Rotation paths and how fast each direction turns (degrees a step):
Each turn is a multiple of 5 degrees from 10 to 175, or 0.
Each row of a path follows its step; steps can be skipped.
Rotation 1:
step 1: [-25   5   8   6   3 -22  -5 -28  21  29  -7  11  -1   3  10  14 -12 -14
  19 -15  10  -3   4   5 -25   2 -13  10  -3  -7  -2  36  13  -2   6  20]
step 2: [ 19  -7   0 -21  26   3  21 -11  26   9  10  -1  22  -3   0  17 -11 -15
   4  -7   7  -1   7   1 -30  -4   3  -8  31   5   5  -2 -10   7 -23  28]
step 8: [  3 -12 -13   2  33  12  -1   9  23   6  -8   0  16 -19  24  -4  -9  -7
  -2 -16   6  32   3  20 -15 -17 -10   8 -17  -5   1  25   6 -10 -13  21]
step 9: [ -8  11   7  -1  21 -17  -3   0   0   8 -10   3 -18  -4  22  -6 -12 -17
  11 -21  17  -5  18  17 -31  12  28 -26  16   9 -15  11  -6  -7   0  19]
step 10: [  9 -13 -14 -14   8 -13 -22 -16 -13  13 -14 -20   6 -18  18  15  -4   1
  20  -6  -8  21   8 -21 -17  -9   6  -3  28  -1   6  -2  11  21 -17  26]
step 11: [ 13 -15  24  -7  18 -19  -8  -5  25  -4 -14  -5 -10 -10  -4  -8  -5  -1
  36   3  -1   5  22  17  20 -20   7   6   3  -4 -11  14  11  -8 -30  16]
step 12: [ -8 -22  -3  17   9 -11 -10   1  30  23  -7   4  -1  13  12  -1 -17  -5
  11   0   8  29   1  -5 -13  20  13  -8 -22 -16  -9   2 -16   4 -16  34]
step 13: [ -3  18  -5 -26   0 -12  13 -14   2  14 -11  -5 -11   5  17  10  -1  -9
  14  -9   2   0   0   6 -40 -16  -2  10  -8  10 -18  32 -12   2 -28  22]
step 17: [-11 -17   9 -12   3 -17 -12  10  17  -2  -2  -3  -5   4  17  18 -11  10
  27  -7   7  -4  13 -17 -13  -9 -12 -20   4  14 -35  28  -8   9   5  27]
step 23: [  6   5   5 -11  -4  -7  -3  12  24   3  -9   6   2  -5  18   4 -25   4
  20  -9   9   0  24  11  12   3  26 -14  -3  -6 -10  -5  24  20 -36  30]
Directions:
[ 1 -6  5 -1 -4  4  3  1 -3  2  5  5 12 10 -7  9 -1  1 -4 -1 -1 -4  8  1
 -1  0 -4  4  3  2 -5  5  0  0  8  3] | 25
[  1   4  -2  -1  -4   6  -3  -1  -6   0  -2   2  -3   2  -8 -11  -1  -2
  -5  -1   8   1   2  -8  -3  -3   3   2  -1   5  -6   3   6  12  -3   5] | 110
[  0  -2  -4   7  -4  -9   2   0 -13   8  -5   0  -1   8  -1  -2   2  -5
   4  -2  -1   2   3  -1  -6   0   9   3  -4  -2   4  -5  -6  -3   4  -2] | 120
[ -2   2   3   7   2  -2   0   4  -4   6   7   0   2  -3   1  -5  -2   1
  -2   4  -7   5  -8   9  -3   1  -2  -2  -9   2 -14   1   2   1   2   3] | 90
[  6  -9  -7   3   1   4   1   5   4  -4   3   1  -1   3   0  -5   8   0
   1   6   1  -3   1  -5  -1  -1  -2  -3  -9   7   1   6 -11  -7  -2   6] | 80
Rotation 2:
step 8: [-23  -1   0  21  16  -8  -9  18 -13  10 -17 -13  35 -15 -17  18  -8  33
  -5   5  -5 -31  11   9   9 -18 -12   9  -5  -2  -9   4 -25 -10   2  -5]
step 10: [ 21  -8  -2 -12  -8  -3  -3  13  13  23 -14  21  -9 -15   8 -20  -1 -11
 -13  45 -10   5  16  -1  -4  20  -5  29  11   4  -4  14  15 -19 -17  -2]
step 11: [  6   2  -2  -8 -20  -8  17  -3  15  -2  -1  -7  -8  15  -3 -35 -31 -10
   5  -3   9 -19  -4   1   4  33  13  -2  22 -15 -39   7  -8 -13 -17   9]
step 13: [ -8  23 -11  -1  -3   4  -4  -8 -27  14  -9 -25  20   1  -1  30   5  34
  11  -1  22   6  -1  -8  -2  -8  -2  -4  21  32 -10  25   3 -15   6   6]
step 15: [  1 -27 -13  11  -8  -6   0   0  19  21 -25   6  -6 -13   5  -5  -8  -2
 -38  11   1   2 -11 -12 -35  -6 -15   1  -3  -7   0  14 -16  10 -33  21]
step 17: [ 17  20  10  17 -20  -2  -1   7   7  19  20   1   2   1  -2 -13  12   6
  25  11  32  22 -22 -17 -11  22  -1  -1  13  -1  -8 -16  20  26   8 -18]
step 19: [-21  -3   2   6  20  11  19  -3  28 -16  15 -28  22   1 -27   3  19  39
 -10  -5  -8 -18 -16  10  -8   2 -18  -9  -8 -11   2  12 -11   0  -8   6]
step 20: [ -3 -33  -5   7  -2   8   3  31  21  19 -11   2   7  10  -7  19  16   1
  -4  19  -7   8   9  15 -14 -37 -24 -16   2   1   5  26 -17   0   0 -14]
step 22: [ 35   6  -1   4   3   5 -13   0  29   4  -5   5   4  -3   5 -36 -21  -9
  14  19  -2  -7 -13 -13 -10  -3   8  -6  -6 -18 -36 -21  21  -6  -2 -20]
step 23: [-20  40  25   7  -4   1  -4  -2  16  20  -5   6  16 -14 -15   4 -20  -2
  15 -13  -5 -23 -10 -13 -11   1  10  19  20 -12 -18  -6 -20 -20 -10 -16]
Directions:
[  0   5   0   6  -1   4  -1  -7   3   3   0 -13   1  -1   5   3   3   3
  -3   5  -6  -4  11   8  -3  -2  -1  -1  -2   3   4   1  -6   6   6   4] | 65
[  2  -1   5  -1   0  -4 -16   4   7   5   5   4  -4  -5   4  -5  -2  -1
  -1   2   8  -3   1   3  -2   1   8  -1  -8   0   2   1  -3  -3  -1   4] | 60
[ 11  -4   0  -4  -2   1  -3  -2  -1  10   6   6  -1   2  -2   4  -2  -1
  -5   0 -10  -1   3   3   3   2  -5  -6   6  -2  -4  -7   1   5  -6   6] | 65
[ 0  2  8  4 -4  3 -7 -4 -8  0 -7  2  1 -1 -4 -2 -1  6  8  0 -3 -5 -6 -1
 -2  0  7 -3  2  1 -8 -7  2  5 11  1] | 70
[ 1 -4 -3 12  5 -1 -8 -4  2  3  4  1 -3  8 -3 -3  4 -1 -3  7 -4  9 -3 -5
 -4 -4 -3 11 -2  3 -4 -2  2 -2  2 -2] | 145
[ -1  -1  -4  -4   4  -4  -3   6  -6  -5   8 -12   1   4  -1 -10  -9   9
   0   2  -3   3   0   3   4   3  -2  -5  -5  -3  -5  -2  -1   3  -1  -5] | 135
[ -5   0  -1   5  11   1   0  -1   7  -7  -1   4   2   1  -6  -2 -13  -4
  -5  -2   1  -9   0   1  -7  -1  -3   1   5  -2  -1  -2  -3   5   0   7] | 95
Rotation 3:
step 1: [ 13  11  16  -5   6  -4   5 -29   1  -3   4 -10   3 -20  -3 -11 -15 -22
   9  -7  14  25  26   9   2 -15 -24   8  17 -15   0 -17  -3 -23  14   1]
step 5: [  5  13   2  17  23 -11  23 -17 -12   0   1   5   8 -20  12  -2 -15 -21
  -6 -14   9  22  -2   8   0  -3 -20  20   9 -22   2   6  -2 -15  29 -14]
step 7: [ -3  -3  -7  -5  20  12  -3   5 -25  -3  -2  33  -5   9  18 -13  -5   5
  18  19  -3  -6  16  -7 -26 -16  14  21 -20 -17   0 -15  10   7  14 -11]
step 10: [-18 -21 -16  -4   2 -17   3  13  18 -13  30  11  13 -19  -7  -2   2   9
  11  10  -9   4  -1   0  14 -18   4  11   4 -42   0  -3  -2 -16  11   8]
step 12: [  5  -9   4  10  13  -7  -1  14   2  22   3 -14  11 -12 -20 -20   9 -14
   8  -7   1   8   2  -5 -32  -2  16  -2   5 -17   9  -1  43  18  11   1]
step 13: [  6  -1 -16  -4  -1   3  -5   2  -6   0   7   8 -10 -22 -17 -18   8 -15
  25 -19  -4  39   9  -3   9   5 -21 -20   4   1 -11   7   6  -4  30 -15]
step 18: [-10 -28  20  -8  -4  -7 -14  -4  -9 -12 -14  10   4 -24 -10  19  -7  13
  14  24  -4  26  -1  28  -4   5   3  -5   4 -13  -6  -3   2 -30  10   1]
step 19: [  2 -19  -1 -20  13 -17  14  21 -29 -12 -11  22  14   2 -11  -3 -13  15
  -4   6  10   2  10  14  -6 -14 -20  17 -10  -4   8  -1  23   3 -18 -18]
step 20: [  8 -12   0  -4  -1   2   6   5   0  -1 -12 -35 -14 -10 -10  13 -11   5
   7  -3 -14  -7  10  -1 -35 -17 -26  27  12  -5  -5   4  21   5  18 -16]
step 21: [  6 -21  13  11  12  -1  13   9 -10   5  11   4  -8 -12   5 -10 -12 -31
  -8 -16 -16   8  -4   7 -12  24 -14  12  -4 -12  -3  -4 -12 -16  20 -37]
Directions:
[  5  -6   4  -2  -6   1   5  -4  -4   4  -4  -1   5   2  -1  -3   5  -2
  -1  -4   2   7 -11  -4  -2   2   0  -5   3  -4 -10  -4  -8   5   7   0] | 85
[  7   1   0   6  -6   5  -1   1  -1  -3  11   0   3   9  -2   1   0   4
   2   4   8  -5   2  -3 -11   2  -8  -1   3  -8   1   2  -2  -3  -3  -3] | 80
[ -6   1  -6  -1  -1  -6   5   1  -4  -6  -2  -2  -1   9  -1   4  -1   8
   0  -7  -5  -3 -10   5   2  -1 -11  -2   0  -1   3   5   4  -1   5   3] | 70
[-1 -4 -4 -3 -5  1  4 11  0 -3  2 -8 -4 -6  0  3 -3 -2  0  3  2  2 -4 12
 -6  6 -2 -1 -3  7 -4 -5 -3  3 -8 -5] | 10
[-3  1  2 -3  0 -6  9  1  7 -1  7  4  7 -2 -5 -2  5 -5 -4 -6  5 -2  7  3
 -1  0 -6  6 -4 -2 -3 -3  0  7 -1 11] | 155
[ -5  -2   0   2   0   5   5   4 -10   5  -9   1   4   4   3  -5   5   0
   1  -1   6  -2   2   4  -4  -7   2   0   8   3   2  -3   4  -5  -9   7] | 95
[ -1  -1  -4   7   5   0   0   5  -2   9  -2   2   1  -6   4   2   5  -3
   0   8   3  -1  -4  -9   0   7 -13   4  -3   7  -1   2   3   0   5   2] | 45
